One vector is turned by the same rotation once a tick. Each row is the vector after some number of ticks, and that number follows the row.
The counts run from 0 to 318.
[124 140 111 133 141 148 148 101 152 112 165 117  89 162 192 131 162 100
 134 114 119 157 116 111 169 178 137 113 144 153 157 102 153 138  71 134
 123 133 124 130 131  93 122 141 108 144 168 158  97 131 137 153 176 102
 112 129 118 118 117 113 131  58 114 135 102 126 125 120 109 140 186 148
 160]	44
[157 117 106 180 167  98 141 136 105 140  78 162 151 127 135 108 130 124
 121 158 185  81 134 154 137 117 167 160 153 107 120 180 145 129 182 150
 116 145 163 128 117 152 145 133 109 128 146  78 123 137 184 114 134 167
  96 168 147 136 141 122 142 150 147 126 133 160 141 112 132  89 155 122
 165]	81
[132 159  78 156 152 121 163 119 144  96 156 138 156 135 189 179 114 113
 132 120 159 132 121 157 130 188 120 114 131 133 133 173 158  84 122 151
 177 130 139 132  96 151 137 142 126 117 162 111 102 129 180 161 142 103
 145 124 145 133 136 102 142  90 119 145 104 116 186  97 111 154 170 129
 139]	151
[164 132  75  85 123 102 127 164 146 108 141 131 114 119 153  70 165 144
 153 118 152 133 135 136 170 157 172 155 151 114 126  68 149 143 160 127
 142 137 117 103 143  82 152 130  92 139 156 143  86 119 139 162 177 158
 127 147 127 126 129 118 152 122 127 126  95 160  95 163 108  94  81 156
 153]	127
[160 152 117 176 112 141 145 117  75 156 148 124 176 135 147 126 144 176
 158  94 142 124 138 129 155 143 130 115 158 141 121 160 174 134  96 166
 128 122 144  86 105 113 140 143 134 152 157  95 139  98 186 139 148 103
 157  89 133 116 104 108 176  98  99 101 151 118 147 100 103 172 134 107
 166]	305
[116 154 144 116 128 124 113 182 133 136 124 165  94 153 146 113 141 111
 157  73 127 146 137 142 137 117 162 161 175 102 145  96 144 161 113 109
 146 120 123 100 152  82 119 142  90 125 144 105  87 121 179 164 160 115
  58 176 150  96  89 139 118  83 124 136 115 131 111 148 109 115 122 124
 132]	193
[150 150  97  87  95  92 118 185 136 109 158 141 125 118 140  92 147 146
 166  89 136 141 138 138 150 151 157 166 153 107 135  70 150 138 131 113
 171 126 110  90 137  80 152 120 109 144 143 123  85 104 152 184 182 123
 112 140 135 112 123 121 135 123 131 127  90 142 102 157  99 113  75 148
 144]	129
[168 112  77 204 165 102 154 116 142 104 128 146 150 100 164 107 118 112
 133 134 201 123 140 150 143 165 156 132 149 122 147 198 124 103 167 133
 117 133 156 121 124 120 159 118 117 151 145  84 136 154 139 152 122 146
 103 155 122 133 163 108 153 130 157 122  98 133 135  92 136  65 149 149
 137]	145
[113 101 157 100 129 132 127 137 144 111 126  96 118  94  86  83 140 160
 148 154 137 151 108  81 160 103 131 150 140 130 135  96 120 145 131 105
 135 101 118 116 160 102 151  80 129 144 130 156 148 120  56 120 122 175
 169 107  95  92 127 143 146 120 146 128 136 180  80 134 147  75  72 162
  95]	119
[178  96 115 216 188 100 149 107 127 108 125 122 161 132 169 110 121 138
 139 135 178 104 140 159 143 133 157 129 148 131 155 203 132  94 143 146
 114 125 153 122 133 140 171 134 121 158 122 105 143 150 158 143 120 146
 119 149 102 127 153 113 164 127 156 119 120 130 130 105 133  72 136 149
 135]	143
[ 57 142 128  58 104 135 140 184 133 144 117 139 115 125  80 128 107 117
 114 144 112 141  93  97 107 134 119 174 129 108 111  97 148 138 139 110
 183 104 140 138 105 130 109  97 132 101 176 127 125  89 139 119 156 157
 157 131 162  85 107 149  90 124 112 129 119 177 157 121 120 166 139 107
 145]	174
[112 126  75 179 129 142 148 119 163 111 144 160 114 132 153 123 123  72
 100 143 171 145  98  91 144 157 149 138 149 136 140 176 137 104 122 135
 121 113 169 170 117  95 140  96 122 145 160  79 152 131 114 122 148 137
 102 152 112 139 153 126 102 107 126 119 104 139 133  91 118  97 212 143
 146]	317
[119 145 111 117 113 135 117 167  95 139 142 124 161 133 121 131  99 172
 131 110 106 107 113 152 123 128 113 165 164 118  90 143 180 108 140 175
 201 108 148 130  88 123 132 121 132 134 148  93 151  97 183 136 153 147
 179  91 157 115  98 123 135 117  85 116 157 153 167 126 110 193 120 105
 137]	240
[ 59 146 148  59 104 136 135 179 132 141 119 128 122 128  75 132 103 140
 121 134 104 127  93 107 107 112 111 178 137 107 103  95 151 136 138 113
 197  99 138 135 105 131 111 100 133 103 162 131 135  98 138 130 148 147
 166 123 159  88  96 149  95 123 112 135 129 179 157 138 130 173 130 102
 132]	175
[129 159  80 148 149 128 171 110 138 108 142 128 158 122 180 172 124 108
 132 129 163 131 128 147 133 198 117  98 132 134 133 170 160  97 115 150
 162 134 134 126  88 149 122 144 137 124 180 120 104 128 170 153 141 105
 160 109 157 134 143  98 141  94 117 143 103 118 188  93 115 153 172 128
 152]	152
[131 120 161 138 151 110  99 138 118 170  95 157 148 153 119 136 162 159
 123 167 170  77 100 109 159  59 169 174 120 125  98 119 139 131 140 151
 152 117 144 134 132 170 144 127 120  83 103 115 113  99 162  96 128 161
 122 139 117 141 131 165 150 153 132 137 180 182 104 154 143 108 100 122
 135]	15
[116 118 148 162 105 163 107 151  90 143 109 145 161  93  99 107 115 137
 148 119 145 100 138 136 158  80 117 169 193 110 110 155 156 123 134 158
 141 125 134 150 138 102 125  75 133 163 122  48 172 120 146  94 123 155
 137 100 152 144 119 127 119 118 110 113 182 144  88 113 121 126 135 113
 126]	246
[129 115  76 197 137 135 150 102 150 120 137 158 116 141 158 107 138  81
 101 150 175 135 103  93 149 151 152 140 151 140 136 186 141 115 127 149
 105 115 172 165 120 103 146 100 112 149 157  85 154 137 115 110 148 151
 111 156 108 138 153 127 114 111 133 114 119 141 125  94 123  93 219 138
 153]	316
[126 104 140  98 130 122 103 151 160 104 139 107 114 110 118  97 129 160
 145 131 140 136 106  97 169  85 145 171 146 124 129  78 119 123 136 116
 159  99 128 135 161 102 161  87 111 129  95 141 126 109  74 141 127 173
 152 125  91 118 131 152 144 124 146 133 146 172  76 155 143  68  62 172
  83]	121
[ 96 140 100  75 149 105 179 135 158 110 114 137 136  98 121 150 136  92
 129 186 171 135 112 129 122 184 123 131  92 118 133 114 130 121 156 102
 171 144 109 116 103 175 112 119 127  93 188 149  83 127 138 136 139 134
 149 129 168 116 158 119 119 126 151 149  79 165 177 113 121 129 142 125
 140]	1
[113  94 121 132 135  94 131 124 180  77 149  98 129 101 140 119 107 128
 126 153 150 127 103 137 139 121 125 163 111 129 150 116 123  73 129 103
 170  99 125 161 131 131 172  73 141 137 107 146 127 139  72 153 127 153
 137 127  89 127 183 148 121 133 166 139 100 162 113 136 142  62 108 186
  93]	58
[141 117 147 186 184 181 117 109 127 127 135 120 125 148 153 131 137 156
 132 104 147 148 115  95 180  92 140 123 185 143 132 163 135 132 116 168
 115 107 150 123 164 100 138 134 102 137 115 101 165 134 124 124 105 152
 148 120  97 121  83 125 174  70 119 131 197 127  96 113 155 104 133 134
  94]	34
[ 88 130 169 134  86 124 153 108 144 114 174  93 119 127 131 132 116 115
 152  94  94 159 117 115 134 149  93 135 128 151 177 113 145 119  35  89
 148  91 108 127 137 105 130  88 162 167 139 147 131 117 102 159 151  82
 124 103 109  90 133 142 108  77 137 135 101 124 121 103 116 134 150 146
 129]	49
[102 126 140  97 150 133 133 122 186  94 118 142 102  97 138 145 159  78
 144 161 179 151 112 106 172 120 133 138 119 125 155  82 105 128 114  94
 146 134  98 138 169 131 127  93 116  94 124 139  84 144  85 126 124 137
 110 147 135 139 160 142 121 100 167 169 118 154  83 141 139  67 122 159
  96]	273
[105 131 183 164 136 141 159 127 108 133 125 103 132 100 108 104 116 129
 178  77 128 166 151 135 137 132 115 118 165 125 184 151 122 161  90  88
  96 112 112  57 158  94 124 119 129 172 152 120 138 128 129 163 111 111
 105 133 133  65  93 120 149  80 148 131 124 119 115  90 136  98 123 121
 122]	200
[103  88 185 154 145 129 161  75 137 109 164  51 139 135 138 127 109 152
 146 132  82 128 116 132 141 139 103 133 118 159 172 127 148 111  53 109
 134 100 116 135 130 134 142 103 157 170 131 184 147 136  87 142 138 123
 160  92  86  92 145 133 132  88 148 133 116 148 119 114 132 120 151 157
 133]	52
[136 138 106 117 131 104 121 166 121 170  91 185 116 148 112  91 170 128
 117 163 183 113 107  91 148 105 187 173 134 110 100 118 139 170 169 125
 118 134 161 105 129 130 133 136  91  95 152  94 107  99 172 108 163 163
 104 173 138 119 119 144 144 149 126 114 136 174 122 139 123 107 127 105
 172]	19
[112 162 124 121 123 120 123 184 124 164 128 172 112 173 119 123 138 147
 123 101 134 142  98 107 117  93 170 167 156 112 106 130 150 155 132 132
 163  90 164 100 116 120 133 145 107  95 147  94 120  87 190 155 161 119
 101 168 133  82  66 151 132 122 111 119 140 152 166 136 127 153 127 101
 143]	23
[145 113 109 179 177 183 125 106 141 120 130 134 113 127 153 109 156 126
 134 122 173 155 116  85 195 119 148 115 188 148 138 153 126 147 121 157
  92 122 147 123 169  85 136 123  89 139 131 101 150 140 104 115 114 157
 130 128 101 140 103 112 167  73 123 126 172 130  84 104 143  89 147 142
 110]	36
[140 108 142 140 128  83 130 152 126 139 117 128 156 108  95  88 135 173
 149 141 182 128 121 105 139  88 157 164 118 119 124 140 118 131 148 104
 134  91 139  83 144 137 174 106 134 125 106 116 134 104 108 137 114 160
 138 140 102 101 138 139 171 168 162 118 124 169 114 121 150  61  55 140
 109]	291
[147 114 156 168 108 111 152 130  76 141 134  98 178  98 113  70 128 174
 183  90 135 116 168 166 137 148 124 139 153 121 159 142 158 149 105 118
 109 125 116  70 135  96 148 122 142 198 149 112 138 117 160 157 151 119
 120 101 129  90 129 112 154 131 139 105 110 129 115 102 109 110  96 128
 163]	136
[ 98 128  72 166 118 131 147 134 171 104 151 161 102 134 158 128 108  63
  94 131 162 153 102  94 134 149 142 150 151 128 139 168 140  98 130 134
 138 103 176 174 115 105 142  83 124 136 157  71 147 130 117 134 146 128
 105 161 116 135 149 133  92 105 126 120 104 132 142 102 120 113 214 139
 141]	318
[148 145 128 189  91 143 143 113  77 161 142 135 181 108 123 114 142 152
 157 102 159 128 143 116 153 137 124 112 160 145 131 181 169 140  92 157
  99 122 139  95 118  96 132 107 148 177 156  69 164  99 155 127 143 115
 142  83 137 121 120 111 164 116 105  99 153 117 121  80 112 144 144 106
 163]	307
